Where one turn sends some rows of the set: a few examples, then the rows asked:
Q_480: [ -1  13 -13  -3  -4  -7   0   4   3   2   5 -11   8  -4   3  12  21  10
  -6   6  -4  22 -13  -1  -5   8]
Q_812: [-9  6 10 -9 13 -1 -2  5  5 -2 -2 -4 -1 -1  2 14  2 -1 15 14  4 13 -6  2
 -2 -8]
Q_405: [ -4  16  -3 -20   1 -14  -5   0  -3   9 -17  -4  -5 -10  10   6  22   5
   5  13  -9  -4  -1 -13  -5   8]
Q_95: [ -6  14  11 -11   7  -4  -8   5   1  10 -19  -4  -5  -4   3   7   9   3
  13  16   2   4  -4  11  -6   0]
Q_306: [-16  -3   3   0 -16 -12   0   6   1  -2  -3   6  -8  -5   5  -2  15  -3
  -6  -6  12  18 -12   5  -3  -2]
Q_353: [-10 -10   2  -7  -3 -16  -1  13  11  15  -5   0   2   0  12   3   6 -10
 -19  -3  -7  16  -2 -12 -13  -9]
Q_510: [  6  -2  -5  -8  -2  -9   5  14   8  18   9   1  -9  -9  -1 -11  19   7
   2  -4  -8  16  -2  -1 -10   4]
Q_395: [-10   8  -3  -5  -1 -24  10   4   7  -3 -15   2  -4  -5  -1  -2  13  -4
  -9  -2  -6  -1  -7  -7 -20  14]
Q_881: [ -5  11   7  -3   5 -18  -4  -6   4 -10  -9  -4  -1  -9  -5   4  10 -12
  -4  10   8   2  -4   0  -9  12]
Q_52: [-10   2 -16 -19 -10   6  -9   3  -3   9  -5  -5  -2  -2  11  -2  17  -5
  -9   1  -1   9  -9 -21   3  -6]
Q_486: [ -7  12  -3  -3   0   7   7   5  16  -1  -3  -8  -3   6  -6   2  16  -2
   8  -2   2  10  -5  14 -10  -4]
Q_560: [  5   3   6 -15 -14   0 -10  11  -9  13  -2  -4  -3  -3  15  -2  12   0
   7   3   8   4  -8  -6  -1 -13]
Q_106: [ -4   1   7  -9  16 -19   4   6  14   2  -8  -3  -5  -4  -4   1   4 -12
   4   8  -7  -3   2  -9 -16   7]
Q_797: [ -7   3   0  -7   0   7  -1  -5  -4   0   6  -2 -10   5  11  -4  18   0
  10   6  -2  13 -10 -17 -19  11]
Q_743: [  5   3  -1  -9   7  -4 -13  10   8  22  -2 -14   3 -12  -3   2   6  -3
 -13  11   0  14  -1  -1   3   0]
Q_853: [ -7  14   0  -1   0 -10   3   1   7 -11  -8  -5  -1  -1 -13   0  14 -10
   0   5   9   4  -5  12  -8   6]
Q_590: [-16  11  -6 -17  -8 -15  -2   2  -4   3 -16   3 -10 -15   9   7  23   6
   1  10  -2   4  -5  -7   2  10]
Q_991: [-20  -3 -12 -15   8  -8   4  12  12  15 -18   4  -3  -4   3  -2   1  -2
  -5  -2 -12   9  -5 -10 -11  -4]
Q_669: [  0   8  -4  -2  -2 -10   2  14   0  11  -3  -9   7   1   9   9  -3  13
   0   5  -9  13 -16  -1 -12   6]
Q_54: [-20   3 -11 -14  11   2   1   5  14  13 -19   2 -13  -4  -2  -5  16   0
   7   4 -10   6  -3  -4 -12   7]
Q_470: [-11  11  -8 -13   9   4  -3  -5   9   4 -12  -3 -14  -7  -2  -5  26   0
   9   7  -6   1   0  -8  -8  12]
Q_841: [ -2   1  11  -7  -5   3 -11   4  -7  18  -8  -2 -11  -3   8 -15   5  -4
  -6   3   8   5  -6  -7 -17   6]
Q_775: [ -8   5  -6  -9  -2  13   4  12  12   8  -5  -9  -3  13   1  -4  16  -1
   7  -4  -2  12  -9   6  -9 -12]
Q_552: [ -5   7  -2 -11  -8 -29   9  17   4   4 -15   1  -1  -7   0   0  11  -2
  -6  -1  -5  -6  -3  -1 -13   4]
Q_922: [  2   2  11  -7  -3 -10 -11  -3  -1   7   5  -7  -3  -7   1  -6  23 -14
 -14   8  11  10   2  -9  -9   4]
Q_603: [-13  -3   6  -8   9  -6  -1   4   8  -4   6  -5   1   5   4  14   6  -7
   7  13   1  21  -8  -5   1 -10]
Q_601: [-16 -10  -3 -12   0 -16   2  17   9  17 -12   2   2   1   8   1   1  -7
 -11  -1  -9  13  -8 -10 -10 -10]
Q_190: [ -9   1 -10  -1   1   4  -7   4   5  12  -5  -7  -4  -8  -5  -7  -1  -1
 -16   0   4  18  -9   1  -1  12]
Q_295: [ -2  18   6  -9   3  -2  -8   3   3  14 -25  -5  -7  -6   2  -4  16   3
   6   7   1  -4  -3   7 -14   6]
Q_953: [ -8   6  -1 -13  -1  -2 -10   2  -7  11  -9 -12   3   2  16   7   7  -1
 -10  14  -4   5 -11 -23 -14   7]
Q_947: [  1  -5  -4 -11  -1 -11  -1   5  -4   7  15   1 -10 -12   4  -2   5   2
   8   6  -5  16  -3 -11   3  10]
Q_840: [-16   3  -3  -6 -15 -15  -2   4  -4  -3  -9   8  -9 -17   8   1  17   3
  -3  -3  11  10  -8   1   1   3]
Q_876: [-13   3 -20 -21   2  -9   0   2  12   5  -4  -6   2  -6   0   7  17 -13
  -5   6  -9   8   4 -14   6  -2]
Q_536: [-14   1 -21 -21  -9  -2  -4   4   3   6  -5  -7   0  -2   6   1  21  -9
  -7   2  -4  13  -3 -14   9  -5]
Q_931: [  3   6   4 -14 -16 -22  -2  17   1  13  -9  -1  -1 -11   9   4  13  -2
   2   0   3  -3   1   6  -3  -7]
Q_539: [  6   0  10  -7   6 -10   2   8   7   8   9  -7   1   6   7  -1  22  -5
   3   7  -6   9  -1 -12 -27  -1]
Q_547: [ -6   7  -3  -3  -3  -8  -1   5   7   8  -6 -12   6   4   5   0  24  -5
 -24   2  -3   9  -8 -14 -23   6]
Q_995: [ -8  -4   7  -3   6  -5  -1   2  11  -2   9  -6   4   7   8  13  10 -11
  -2   8  -1  23  -4  -8  -8  -9]
Q_320: [ -8   0  -7 -16  14 -17   2   6  13  -1  -3  -6   0  -4  -9   4   9 -16
   4  12  -7   0   4 -11  -4   3]
Q_609: [ -5   5  -6 -10  -1  18  -2   9   6   9  -3  -7  -2  12   6  -3  12   1
   7  -3  -2  10 -14  -6 -12 -11]
Q_140: [ -7  -4  10   4 -15 -12   0   4   5   0   4   3  -5  -2   9   0  17  -7
 -11  -6  10  21  -6   2 -10  -4]
Q_172: [  3   3   7 -16 -14 -10  -8  16  -4  14  -4  -6  -1  -4  13   3  13  -3
   6   4   6   4  -3   3   4 -14]

Q_775 turns into Q_306
Q_931 turns into Q_991
Now these:
Q_560 turns into Q_353
Q_190 turns into Q_480
Q_405 turns into Q_106
Q_95 turns into Q_552
Q_922 turns into Q_953

Where one turn sends some rows of the set: a few examples, then the rows asked:
Q_497: [ -9 -10  -9   2 -22  -7   9   0 -11  -3   5 -14   3  -5   2 -20   4 -13
   4  -1 -14   1   1   9  -2  10 -11]
Q_490: [-10  -9  -9  -8 -26  -2  12  -1  -5   1   1 -15   6  -1  -4 -16   2 -13
   4   4 -12  -6   2   9  -6  23  -8]
Q_221: [ -1  12   9  12  -1  12  11  -8   4   2   9  14  12   1   1   3  -1  -7
   6  15  -7  -9 -14  -2 -13  -3 -13]
Q_952: [ -9   4   6   9  -3  17  12  -3  -2   1   9   2   9   1   2   9   1  -3
   8  11  -7  -4 -12 -12 -11  -9 -18]
Q_956: [ -1   9   8  12  -3   9  12  -6   8   1  10  11   9   1   3   5   0  -9
  11  17  -9 -10 -18  -5 -13   0  -9]
Q_345: [  0   1  -5  -9 -27  -5  12  -1  -9  10   6  -8  17   0   8  -9   2  -6
   1   4 -19  -5  -2   7   0  31  -8]
Q_655: [  0  11   4   1  -5   4   9  -8  11   9  14  12  10   2  11   5  -4  -5
  10  22 -14 -10 -16   1  -9   0 -15]
Q_260: [  1   1   2 -11 -11  -8  11  -3  -5   5   4 -15  14  -7  13  -3  -2  -8
   0   3 -23  -7  -4   2   4  30 -10]
Q_902: [-14   2  -3   0 -13  21  11  -4   8  10  16   1  10   4   2   9   0   1
   6  16  -3  -8  -9  -5 -14  -5 -20]
Q_65: [  1   8   2   8 -19 -11  -2  -3  -2  -3   8 -14   9  -4   6 -12  -5 -15
  -3   6 -10  -4  -5  12  -6  18   7]
Q_196: [-11   2  -5   1 -15  19  13  -3  11   5  13   1   8   2   2  10  -1   0
  10  17  -5  -8 -13  -7 -13  -6 -19]
Q_406: [-10  -2 -12 -16 -27   0   5   1  -1   5  -5 -16   7  -4   1  -9   0  -7
   0  11  -3  -7   1   6   0  23 -10]
Q_126: [ -3  -3  -3   1 -24 -11   5  -5  -3  -1  13 -17   8   0   3 -15  -6 -15
  -1   3 -20  -5  -1  15  -9  19   1]
Q_416: [ -3  -6 -10   7 -29  -3  13   4 -16   1   8 -11  11  -7   0 -11   7  -3
  -1  -7  -8   1  -3   5  -2  15 -15]
Q_636: [ -4   6  -4  -6 -11  10  12  -5  12  10  12   7  11   0   5  12  -6   0
   8  22 -11 -14 -15  -2  -9   0 -22]
Q_253: [  0   3   3   9 -16  -5   5  -5   1   1  20 -19  13  -4  14 -11   1 -10
  -1  -1 -16   0  -3   8  -6  19   5]
Q_559: [ -7   4   3  10  -6  16  13  -3   3  -1   8   4   8  -1   2   8   1  -4
  13  12  -9  -5 -15 -12 -12  -9 -15]
Q_503: [-19  -6  -9  -3 -25  -2   8   2  -9  -5   8 -19  -1  -8   3 -10   3  -6
   7   4  -6   5   2   2  -1  12 -14]
Q_19: [ -1   1  -1  11 -17  -8   4   4 -13 -10  -2 -16   6 -12  -3  -9  -2 -12
  -3  -2  -3  -2  -5   3  -5  10  -5]
Q_828: [ -6   9   0  -6  -9  13  10  -7  10  10  12   7  13   2   4  11  -8   0
   2  19 -10 -12 -10  -3 -10   0 -22]
Q_678: [-12  -4 -11  -1 -25   2   2   2  -8  -2   0 -18   2  -7   3 -14   7  -7
   1   2  -2   4   2   4   0   5 -10]
Q_234: [ -2  12   7   4  -1   5   7  -9   8  12  15  11  11   4  12   3  -3  -5
   6  22 -12  -8 -13   1  -8  -1 -15]
Q_229: [ -7  -5  -5 -11 -21 -10   9  -2  -9   2   3 -17   9  -1   5  -9  -6 -13
   2   4 -25  -7   1   8  -2  21  -8]
Q_512: [ -1  -7  -3   6 -18 -13  11   2 -11  -7   5 -14   6  -8  -5 -13  -5 -14
  -2  -2 -13  -8  -3  11  -7  17  -8]
Q_265: [-10  -3   2  10 -17  -7   9   2 -14 -13   5 -15   1 -12  -4  -8  -1 -12
   4   0  -5   0  -4   2  -6  17  -7]
Q_764: [ -2   7  -3 -13 -18 -12  -1  -3  -4   5   0 -16  10  -3  13  -6  -8 -11
  -3  11 -20  -5  -2   9   3  20  -5]
Q_445: [-12   5  -2  -2 -12  22  12  -6   7   7  11   4  11   3   1   8  -1   0
   6  16  -6  -7  -8  -7 -13  -5 -19]
Q_620: [-16  -3  -8 -15 -26  -5   8  -2  -1   2   9 -15   3  -6   1  -7  -3  -6
   4  13  -8  -6   0   8  -2  28 -13]
Q_51: [ -1  11   8  13   0  12  11  -6   5   5  10  11   8   2   4   5  -1  -4
  12  13  -6 -11 -15  -6 -11   1 -11]
Q_562: [  4   0  -2  15 -26  -6  11   2 -14  -1  14 -12  14  -5   2  -9   2  -7
  -3  -6 -12  -1  -6   6  -8  19  -2]
Q_263: [ -1  14   6   3  -4   8   7 -10   9   9  15  12  13   3   8   5  -5  -4
   3  19 -12  -9 -13   2 -10  -2 -16]
Q_451: [ -5   6   6   9 -16 -15   3  -5  -5  -7  14 -12   4  -6   6 -13  -4 -15
   4   7 -12  -1  -5  11  -7  22   3]
Q_674: [ -6  -4 -13  -6 -32   0  12   1 -10   9   7  -9  13  -2   5 -14   9  -3
   2   1 -11   0   0   7   1  22 -14]
Q_819: [ -6   7   0  -6  -7   9  12  -5   8  14  12   6  11   1   5  12  -7   0
   2  22  -7 -14 -13  -1 -10   3 -24]
Q_124: [  1  -5  -1  14 -15  -4  14   3  -6  -6   9 -17   9 -15  -4  -6   2  -6
  -5  -7  -3  -7  -6   3  -7  21  -9]
Q_523: [ -8  -5 -10  -9 -24   4  11  -2   5  10   8 -13   9  -5   5 -14  10  -6
   3   7  -4  -6   0   8  -1  31  -9]
Q_466: [ -7   6   3  11  -4  19  12  -4   3   3   9   4   6   2   4   8   0  -1
  12  10  -7  -8 -11 -12 -11  -7 -15]
Q_159: [-10   4  -4   3 -10  20  11  -5   9   9  13   2   8   3   4  10  -3   3
  10  14  -5 -11 -10  -8 -12  -4 -19]
Q_278: [ -8   4   2 -10 -17 -18   4  -4  -5   1   9 -13   7  -6  11  -6 -10 -11
   3  11 -20  -4  -3  10   0  26  -8]
Q_469: [ -2  10  11  13   0  12  11  -6   3   3  10  11  11   2   0   4   0  -8
   8  15  -5 -10 -15  -4 -15   2  -9]
Q_93: [ -8   7   5   8  -5  19  11  -5   1   0   8   7  10   1   1   6   2  -3
   7  11  -7  -5 -11 -10 -11  -8 -17]
Q_378: [  4   5   0   4 -24  -9   9  -2 -11   4  12 -12  17   1  10  -9  -1  -9
  -1  -1 -23  -1  -5   7  -3  24   0]
Q_799: [ -4   8  -2  -2  -7  11  11  -5  11  13  13   6   9   2   7  11  -7   2
   7  19  -8 -15 -12  -3  -9   1 -22]
Q_940: [  0  12   4   6  -2   7   8  -9  10  12  14  11   9   3  11   5  -5  -2
   9  19 -10 -13 -14  -1  -8   0 -16]
Q_80: [ -7  -8 -10   1 -18  -2  10   1  -8   2   9 -17   5 -12  10 -12  10  -2
   0  -4  -8   4   0   2   5   8 -20]

Q_902 turns into Q_819
Q_940 turns into Q_51
Q_124 turns into Q_80
Now these:
Q_196 turns into Q_636
Q_229 turns into Q_126
Q_345 turns into Q_378
Q_265 turns into Q_503
Q_19 turns into Q_678
Q_221 turns into Q_93

